In the data rows, the value 128 means zero.
The rows of a group are copies of one hidden pattern, each with its numbers shuffled. Groups are numbered from 0 in the order they first appear among the rows asked about.
The rows in order, each followed by its group:
[104 148 106 153 156 152 153  95 137 152 106 101 114  92 131 149] --> 0
[128 156 157 115 124 127 108 103 181 130 139 122 105 149 121  80] --> 1
[114 150 140 159 122 111 119 144 147  99 147 103 180 109 117  94] --> 2
[125 135 144 106 135 100  51 148 140 134 121 145 148 138 146 135] --> 3
[101 147 144 133 145 132 129 141 146 136 122 145 132 108  50 137] --> 3
[150 147 106 102 149 137 150 113 134  93 159 110 157  98 151  94] --> 0
[159 147 120  94 180  94 115 106 147 106 149 136 113 120 144 113] --> 2
[154 163  82 121 106 115 102 133 180 155 127 120 141 125 120 115] --> 1
[162 100  81 180 156 153 124 121 134 138 107 124 120 126 117 107] --> 1
[106 142 123  99 122 135 162  94 117 113 111 148 181 146 103 149] --> 2
[150 135 112 102  88 149 158  95 158  98 148 139 146 111 150 106] --> 0
[ 87 148  95 141  98 121 115 135 137 167 160 116 107 112 149 167] --> 4
[102 149  97 156 140  96 152 145 152  99 147 101 114 101 148 152] --> 5
[134 102 151  94 159 152 111 150  99 151 149 154  91 110 136 107] --> 0
[134  92 149  99 148 150 107  99 106 155 161 104 115 148 151 140] --> 0
[109 116 127 132 140 106 155 120 181 151  84 104 121 123 124 162] --> 1
[150  96 150 149 107  96 152 149 147 139 115 147 104 156  99  97] --> 5
[156 158  91 149 108 106 112  96 150 136 144 140 157  98 150  99] --> 0
[155 109 102 161 131 127  80 181 154 122 124 138 120 113 107 124] --> 1
[ 80 158 123 104 125 118 155 133 123 114 150 141 106 108 180 122] --> 1
[156 154 149  97 114 108  98 145 108 139 154 131 100 152  90 150] --> 0
[118 101 139 157 123 125 152 135 119  78 160 103 107 126 128 178] --> 1
[182  99 138 145 116 158 105 142  94 149 111 122 108 113 146 120] --> 2
[135 105  90 152 107 158 147 136  99 101 153 109 149 147 114 152] --> 0
[148 108 158 151 101 136 150 138 111 158 100 149 156 107  93  89] --> 0
[130 141 134 145  98 130  47 146 147 122 151 145 127 133 109 139] --> 3
[ 91 151 109 136 157  98 152 152 109 101 108 159 135  99 149 149] --> 0
[120 137 134 102  78 154 180 122 151 115 106 130 160 111 125 120] --> 1
[110 126 180 122  79 119 160 107 116 101 149 122 140 128 158 134] --> 1
[125 114 135 122 110 109 155 125 120 122 152 102  83 139 162 180] --> 1
[122 108  83 161 139 136 124 138  95 133 162 135 116 103 114 173] --> 6
[ 97 121 110 166  88 148 134 139 141 117 150 166  97 117 108 159] --> 4
[101 111  82 134 154 127 128 140 113 180 163 153 106 117 121 121] --> 1
[100 109 111 100 132 144 166 113 160 150  88 123 143 165 141 115] --> 4
[122 132 147 110 135 140 146 141 148 137 128 133  50 138  99 151] --> 3
[ 95 150 152 149 142  96 147 149 104  95 110 149 149  98 152 104] --> 5
[160 151 101 144 137 114 134  96 157 152 152 101  91  97 109 150] --> 0
[136 105 107 111 152  99 157 151 148 149 150  97 135 149  87 102] --> 0
[ 81 134 102 138 161 154 119 118 110 126 152 124 122 107 182 120] --> 1
[132 148 110 128 148 150 121 132 131 145 132  48 142 101 141 140] --> 3
[141 141 133 111 148 125 133 145  48 132 145 143 102 147 134 128] --> 3
[155 148 108 166 116 137 121  89 137 149 110  93 100 141 111 161] --> 4
[ 89 105 114 150 110 147  96 135 153 152  99 108 152 151 134 157] --> 0
[108 149 134  97 149 154 150 113 155 108  99 147 142  89 157  99] --> 0
[152 106 150  89  96 141 152 156 135 151 150  98 108  98 114 155] --> 0
[140 125 180  81 150 119 122 161 127 116 131 109 122 153 102 100] --> 1
[147 130 151 153 148 161 156  95 113  91 136  97 102 107 106 152] --> 0
[120 162 139  79 123 106 141 107 130 113 138 122 162 173 133 100] --> 6
[ 92  87 138 100 116 159 147 122 113 165 141 133 147 114 111 165] --> 4
[162 144 122  94 112 115 142 111 104 138 147 148 112 182  97 121] --> 2
[108 148 101  91 152  97 137 146 149 133 116  97 149 158 108 157] --> 0
[118 122  99 111 116 179  82 160 105 127 151 122 124 139 151 133] --> 1
[137 111 164 110 145 140  97 148 101 152 136 116 163 120 117  87] --> 4
[155 123 134 106 122 117  80 111 154 101 125 139 181 160 130 120] --> 1
[155 175 124 113 124 148 122 118 120 162  80 102 106 133 138 126] --> 1
[110 148 137 134 137 146 125 101 151  51 145 135 142 134 142 120] --> 3
[114  99 109 114  90 166 162  98 136 146 166 137 132 124 111 146] --> 4
[103 179 120 114 129 121 152 125 161  81 106 124 117 153 129 141] --> 1
[107  97 151 147 159  89 149 147 154 105 109  94 137  99 156 135] --> 0
[ 95  99 152  96 156 159 150 146  87 115 148 153 137 108 134 105] --> 0
[113 144 115 139 183 120 146 115  99 163 104 148  91 146 108 119] --> 2
[153 105 100  99 160 109  99 112 152 149  92 133 150 138 148 152] --> 0
[151  88 136 146  99 155 111  97 159 109 148 149 139 109 154  99] --> 0
[179 102 111 155 160 120 126 116 123 125 124 151 132  80 140 106] --> 1
[124 121 104 140 162 107 152 180 155 122 113 112 133  81 124 123] --> 1
[157  95 151 150 150 149 156 148 100 100 107 135 136 113  92 109] --> 0
[138 124  47 106 131 146  98 120 142 141 130 133 145 143 147 132] --> 3
[109 166 104 117  96 118  85 138 148 160 130 109 164 146 144 123] --> 4
[149 107 102 114 110 135  97 116 183 147 120 142 161 125  91 145] --> 2
[124 160 109 123 157 120 178 103 125 130 119 127 137  82 154 109] --> 1
[151 152 115  99 156 152 152  92 132 106 110 100 149 141  96 150] --> 0
[118  78 150 107 140 134 118 182 158 155 118 122 110  99 123 127] --> 1
[114 163  98 144 184 148 104 137  96 142 115 110 120 114 122 143] --> 2
[ 92 147 110 117 161 148 140 181 113 119 105 142 148 121  96 110] --> 2
[112 108 114 166  98 124 145 146 138 132 114  93 139 165  86 163] --> 4
[123 120 106 164 147 186 109 141 143 115 134 110  93  96 148 113] --> 2
[134 148 159 114 138  98  91 149 105 152 147 157  95 153 110  98] --> 0
[148 121 162 146 108 115 139 147 180  96 103  97 144 115 123 111] --> 2
[147 106 122 185 150 112 120  90 135 114 146 113 109 165  98 142] --> 2
[153 179 124 114 124 151  78 133 120 113 127 160 124 102 140 105] --> 1
[107  94 115 121 145 150 186 142 112 111 120 116 138 145  95 161] --> 2
[104 149 137 150 159  91 100 150 157 132 153  96 111  99 107 152] --> 0
[145 149 138 148 125  51 121 133 131 105 101 145 146 142 135 132] --> 3
